One turning vector, and how many steps it has turned:
The counts run from 0 to 212.
[129 161 123 116  91  80 143 121 100 107 108 119 127 155 113 141 110 135
 112 135 132 130 121 115 176 153 114 120 146 141 103  75 105  98 157  68
 127  95  87 152 129 142  84 185 142]  202
[ 60 123 111  67  95 138 114 103 139 145 121 129  80 157 155 163 136 114
 138 160 140 145 108 113 188 158 116 116 124 117 110 147  96 134 115 129
 166 108 100 106 121 128 155 153  92]  141
[107  70 111 100 146 190  97 126 157 110 130 116 130 114 137 113 132 110
  98 118  88 128  67 173 160 127 147 104 120 117 150 177 116 128  98 141
  97 102 162 119 147 127 169 139 115]  41
[183  84 108 110 136 162 146 131 147  99 134 102  92 182 149 121 121 177
 114 172 139 115  96 114 143 101 136 122 165 129 137 121  93  82 148 115
 142 140 117 111  92 150 135 114 163]  210
[125 117  85 164 140 105 106 144 124 109 133 166 121 159  77 157 123 137
 146 140 149 108 105 148 114 135 134  99 132 181 107 109 148 113 110 111
  87 155 145 194 101 105  97 179 147]  129
[133 115 110 127 161 168 110 149 116 119 122 134  97 123 137 164 110 112
 123 133 158 145  83 160 159 181 160 125 111 133 156 186  95 144 119 147
  78 171 129 155 101 134 171 147 133]  190
[ 62 107 108  73  98 145 103 101 148 141 122 140  86 158 162 168 132 114
 138 153 135 138 103 121 191 156 117 110 121 119 113 151  98 127 111 131
 166 115 105 103 124 129 156 152 104]  140
[131 108 102 113 160 157 145 137 126 155 139 129 105 152  72 176 122 154
 142 152 142  99 136 141 138 177 132 116 110 139 117 103 124 123 144 175
 110 166 160 183 148 131 154 171 167]  184
[ 93 101 131 147 118 144 125 112 135  66 121 162 114 120 106 168 128 140
 131 125 167  64 114 135 166 113 164 146 139 131  83 106 118 163 120 155
 119 151 109 150 110 110  95 171 173]  5
[105 129 126 114 118 131 105 134 113  91  90 133 113 112 157 157 122  89
 102 118 155 149  79 161 184 157 165 132 105 120 135 187  90 155 119 122
  84 120  97 135 101 122 141 163 112]  194
[112 146 140 106 134 103 141 146  91 129 141 111  92 109  94 143 126 138
 109 182 141 153 125  87 143 139 117 180 168 137 135  76  92 135 133  95
 148 118  92 154  64 130 137 150 102]  148
[106 121  80 109 143 161 186  99 193  91 131 104 104  99 111 113 129 120
 154 164 124 127 101 138 139 133 122  93 124 100 133 128 134  96  91 105
 107 122 142 120 198 129 141 149 142]  162
[ 85 137 135 103 135 112 114 120  79 152 126 125 153 112  92 139 124 147
  94 114 104 141  97 154 160 177 128 145 117 135 113  90 133 146 139 110
 146  53 129 163 139 146 132 184  96]  49
[153 147 111 121 141 129 117 121 124 131 151 105  94 127 182 132 126 114
 138 160 135 177  98 123 185 132 137 149 134  88 160 139  96 113 118  77
 129 115  86 102  80 161 181 155 122]  18
[ 71 101 120  83 129 164 103 114 135 127 117 115 138 105 129 123 136 111
  92 111  93 139  75 174 172 140 144 121 103 118 128 163 127 148 110 136
 119  63 144 122 157 124 156 160  89]  44
[145 113 112 157 103  86  73 121 126  93 134 144 143 164 147 135 128 122
 112 134 111 124 101 130 153  75 128 120 154 137 118 122 130 108 116  58
 126  99 105 117  72 121  97 177 122]  77
[168 135 111 116 118  98 150 127 104 112 131 109 115 180 122 133 109 164
 120 145 126 123 111 102 158 145 108 113 164 147 117  69 100  72 162  72
 138 124 101 148 114 151 100 159 160]  205
[128 109 104  84 143 188 137 120 145 169 174 101  85 155  92 147 129 151
 135 204 112 140 119 100 127 133 108 129 161 129 132 110 122 113 126 144
 140 149 149 137 128 146 162 129  86]  89
[ 97 155 129 104  86  87 124 116 108  90  84 128 133 123 129 152 118  99
  98 121 144 139 105 143 191 143 146 133 118 119 107 134 101 145 140  91
 110  80  81 142 130 119  98 183 112]  198
[118 164 123 109  91  70 144 118  98 101 102 120 130 150 111 143 113 126
 107 134 135 136 116 120 182 152 119 125 136 131  97  89 107 113 153  73
 121  89  84 153 139 133  82 188 130]  201
[ 96 116 130 150 121 114 133 103 140  92 115 117 160  65  83 159 114 120
 101 111 113  89 122 130 147 157 105 106 132 110 117  89 128 136 107  81
 124 110 119 134 196 123 110 182 126]  104
[123  80 131 113 137  92  97 143 123 121 119 142 159 123 117 128 158 145
  92 116 103 103 122 163 137  86 135 155  98 116 116 100 136 138 141 118
 164  62 144 130  89 113 171 183 165]  175
[133 128 147 127 139 105 145 155  97  99 137 112 104 100  95 140 123 141
 103 174 142 128 127  86 137 120 114 181 174 137 140  70  93 133 126  91
 138 138  94 150  57 122 132 148 127]  150
[126 114 114 124 150 153 103 144 113 108 118 128  99 117 144 162 113 105
 119 129 155 146  79 163 169 178 165 129 111 127 153 193  94 149 113 138
  79 160 116 151  97 131 162 150 126]  191
[111 134  72 109 146 164 182  99 184  99 137 102 106  97 111 108 124 118
 159 166 122 144  98 142 143 139 121  96 123 100 140 131 140  96  91 101
 101 114 139 125 193 137 149 147 130]  163
[145 123  89 113 120 168 172  99 153 107  97 111 109 135 125 178 111 144
 139 182 193 132 103 156 147 146 171 121 107 104 109 176 126 144 140 145
 114 144 105 139 160 139 119 134 111]  65
[159  97 102 117 126 170 165 103 151 102  94 109 114 139 132 189 112 158
 123 171 192 101 115 154 146 145 169 116 110 105 110 169 111 148 147 158
 127 159 106 128 157 145 127 127 140]  63
[ 95  82  93 124 112 150  72 116 156 107 130 159  95 173 170 165 124 113
 138 124 131 108  89 137 171 149 119  78 133 136 119 160 100 111 100 122
 140 154 126 112 112 125 148 158 149]  136
[120  98 125 114 166 182 114 142 125 140 169 106  92  99  95 138 127 133
 105 188 120 154  96 111 121 127 131 163 166 132 162 136 111 146  97 140
 114 152 140 141  87 128 172 126  69]  93
[145 127 140  90 106  96 153 126 136 113 114  98 133 128  89 135 145 121
  89 177 119 116 155 109 148  48 132 171 131  94 115  93 123 126 152 109
 130  82 110 133 119 116 126 175 128]  26
[182  73 132 144 146 143 125 132 105 107 120 123 138 140 128 182 110 186
  96 129 161  71 120 142 136 163 142 130 131 121 128 112  97 134 163 136
 153 157 115 136 106 151 142 146 177]  58
[122 107 109  93 127 101 154 142 133 118  79 136 139 126  89 153 144 150
 106 186 173 134 127 169 101  93 155 150  83 137  98 151 157 158 145 127
 137  86 127 163 111  99 129 151 108]  122
[ 87 103 139 143 121 117 124 109 135  77 113 126 157  53  82 160 122 106
  86 113 113  88 120 131 145 131 120 127 139 108 126 103 127 157 100  92
 120 108 113 132 169 108 115 175 113]  102
[167 114 112 123 142 148 157 137 146 114 149 103 117 143  52 121 124 138
 118 172  94 106 136 115 117  87 118 119 157 134 131  78 136  90 139 123
  80 143 163 171 143 122 119 170 160]  32
[ 97  79 120  91 141 181 102 120 150 112 125 116 131 108 134 121 136 112
  94 115  93 136  68 174 165 130 148 112 104 119 144 179 123 133 103 139
 104  89 155 115 154 126 163 149 107]  42
[ 98  98 135 143 122 139 117 124 125  68 119 158 119 120 105 159 133 142
 123 123 166  75 109 137 161 110 168 152 142 141  86 112 116 168 119 156
 123 147 109 150  93 105  95 171 169]  4
[ 64 148 120  62 104 125 131 114 123 154 129 122  83 139 133 155 136 121
 132 173 141 162 115 106 182 161 111 140 130 120 116 126 100 136 125 119
 169 103  92 124 111 132 149 151  81]  143
